In the rows, 128 means zero.
M: rows in a few groups, each row roughly a mix of its group's directions (some rows in no group):
M (111 x 11):
[[181 102 115 131 111 134 102 161 164 147 133]
 [116  82 108 104 130 151 129  90 151  88 129]
 [ 99 179 119 110 145  80 112 139 116 147 119]
 [116 112 106 155 116 102 133 126 165  68 128]
 [ 80 114 128  80 117 132 162 132 134 131 162]
 [192 108  97 131 111 143 153 101 117 128 130]
 [ 72 116 114 115 141 134 156  80 128 108 119]
 [103  92 121  77 135 142 109 126 125 108 169]
 [142 157 131  82 120 105 100  93 144 113  95]
 [154 114  78 112 123 166 116  92 139 106 144]
 [137 161  81 146 108 149 131 158 161 132 157]
 [124 125 131 124 141 148 136 103 168  63 143]
 [124 129 149 107 150 107 137  67 146 163 115]
 [103  92 102  96 133 100 119  93 148 153 153]
 [103 148 132 131 165 108 135 171 111 159 166]
 [113  98 122 184 124 151 144 102 146  93 136]
 [179  96 125 136 144 115 104 123 159 108  92]
 [ 92 109 181 109 156 118  98 132 117 117 104]
 [120  74 131 111 130 129 172 109 162 107 140]
 [117 110 105 108 148 125 187 123 117 107 167]
 [173 150 152 100 112 172  97 141 138 121 135]
 [149 139 116 160 160  65 115 128 137 141 112]
 [102 103 121  90 163 116  96 127 151 170 131]
 [174 144  80 140 139 120 133 128 146 150  89]
 [116 105 156  83 153 128 116 137  82 110 154]
 [ 95  83 103  93 133 120 130 154 157 111 150]
 [ 88 126 191 132 137  98 104 124 115 136 119]
 [130 119  74 133 158  99 168 104 118 119 111]
 [107 105 144 168 157 122 134 130 177  97 110]
 [125  98 128 161 121 130 157  90 160  83 126]
 [169 129 116  91 126 133 100 156 106 143  85]
 [120  77 135  86 136 140 100  96 121 111 151]
 [122 111 137 120  90 152 124 132 169  73 119]
 [ 67 108 143  89 139 105 109 125 145 122 117]
 [ 76 166 119 131 111 158 131 126 137  86 139]
 [100  88 142 133 160 136 163 167 152 111 115]
 [ 73 138 117 124 105 147  90 121 156  97 133]
 [110 108 149  98 138 138 110 104 147  65 127]
 [111 137 124  77 152  86 112 130 138 169 128]
 [106 143 120  97 116 161 114  85 131  98  89]
 [132 103 161 111  79 106 113  83 118 117 129]
 [117 123 129 139 122  99 158 135  97 165 183]
 [125 146 113  98 138  77  89 112 157 120 103]
 [ 94 126 128 128  89 178 137 120 129  85 143]
 [184 169 118 148  99 139 141 141 109 114 113]
 [ 78  91 131 125 141 116 146 157 114 142  87]
 [ 97 141 156 119 132 104 150  74 155 153 127]
 [144  96 131 100 158  98 151  80 149 140 118]
 [ 79 151 120 158 108 143 129  99 135 149  89]
 [124 144 148 178 120 159  82 148 139 144 114]
 [153 134  92 160 157 104 103 123 175 142 131]
 [ 75 160 140  87  96 147 115 124 136 127 139]
 [128  86 115 121 160 158 131  87 113 126 168]
 [117 162 153 149 138 126 149 102  92 109  82]
 [118 147 133  95 101 176 105 132 120 137  82]
 [118 134 118 146 116 120 165 125 128 123 200]
 [167 125  85 136 141  82 161 132 147 122 142]
 [146 125 110  81 119 146 131 166  93 151  97]
 [ 85 143 119  90 135 143  82  95 132 143 127]
 [170 156  67 123 134 126 125 134 126 147 153]
 [151 127 102 118 122  92  89 119 148 172 157]
 [138 117 147 150 166  84 136  85 126 134 158]
 [115 134  96 138 105  98 133 143  86 179 120]
 [119 112  87 124 127  78 129 106 114  87 150]
 [ 88 120  90 127  93  95 105 134 104 121 102]
 [ 86 138 150 108 117 185 146 125 128 141 102]
 [ 97 130 154 127 143  81 139  86 105 146 103]
 [118 112  96 120 148 129 161 115 150  67 136]
 [148 133 114  80 150 156 130  95 126 100  91]
 [148 142 135 111 107 165  83 142 154  95 102]
 [121 179 134 167 155 138 124 139 128 124  81]
 [154 122 126  94 141 157 106 141 143  97  77]
 [157 132 145 187 143 133 127 156 109 166 126]
 [ 91  84 164 100 167 117 117 122 117 127 119]
 [111 118 128  81 112 149  99 125 129  80  98]
 [ 82 148 130 153  79 152 108 141 138 142 108]
 [137 125 103  86 172 100 131 164 108 150 129]
 [123 104 127 148 103 119 139 163 171  79 130]
 [108  88 107 100 152  88 148 122 104  97 132]
 [160 121 142 176  93 153 143 154 159 129 117]
 [108  77 140 131 177 122 151 135 132 161 135]
 [120  96 125  76 148 123 156 129 110  89 152]
 [142 187 122 122 119 109 116 133 111 111  79]
 [169 134 104 112  85 114 169 133 104 127 152]
 [ 91 108 137  75 152  96 113 154 128 130 115]
 [127 156 126  93 109 163  88 165 100 136 126]
 [172 141 127 169 102 165 159 125 113 113 138]
 [116 127 150 119 115  68 160 148 114 163 128]
 [164  82 123 102 147 103 159 105 148 113 117]
 [137 155 137 145 126 143 139 126 109 200 110]
 [162 152 145 155 127 118 133 126 118 180 170]
 [107 133 148 175 112 183  97 131 136 134 126]
 [ 96 122 111 144 120 149 138  69 131  87 136]
 [173 133 123 187 146 130 133 109  99 127 114]
 [198 119 134 161 145 118 133 124 120 128  99]
 [173 157 120 118  95 100  90 103 121 130 107]
 [ 95 105 138  90 118 100 156 133 175 120 141]
 [136  73 149  84 139 129 145 139 108 108 105]
 [141 137  58 123 112 101 142 131  97 134 125]
 [158 160  89 110 111 101 169 141 105 133 116]
 [125  68 116 146 166 120 152 139 140 149 149]
 [199 104 109 130 129 149 121 114 112 135 148]
 [127 139 132 122  96 119 120 153  85 187 141]
 [160 139 152 137 157 117 123  89 121 177 104]
 [157  88 153 133 132 187 117 118 141 138 111]
 [116 134 109 181 116 154 142 101 161 143 160]
 [128 128 134 153 119  90 118 142  96 190 129]
 [164 111 129 102  94  89 156 108  95 139 135]
 [132 123  90 125 144  99 177 117  94 150 152]
 [134  97  88 124 159  95 137 142 129 102  86]
 [146 146 170  97  81 140 158 133 143 110 114]]

which group is each row in? (one row of each group first):
[131 115 132 147 121  79 117 155  96 177 141]
<87>
[152 138  88 176 151 139 147 114 148 164 129]
<6>
[184 104 116 114 143 134 125 176 101 137 123]
<14>

[132 117 139  83 162 125 122  79 109 115  98]
<87>
[137 126  80 125 139  86 116 112 129  77 120]
<14>
[155 185  87 144 103 121 146 127 118 133 144]
<6>
[134 126 146 150 104 113  73 128 173 155 131]
<6>
[153 124 117 141 103 101 157 148 140  67 124]
<14>
[152 129 141 162 140 124 129  62 142 122 100]
<14>
[148 146 136 191 140 120 152 138  95 153 135]
<14>
[144 168 130  98 140 114 130 124  79 171 127]
<14>
[134 109 165 115 153 125 121 102 149  80 165]
<87>
[156 144 133 138 154 140 134 103  77 175 125]
<14>
[150 159 145  95 122 157  82 118 113 150  99]
<14>
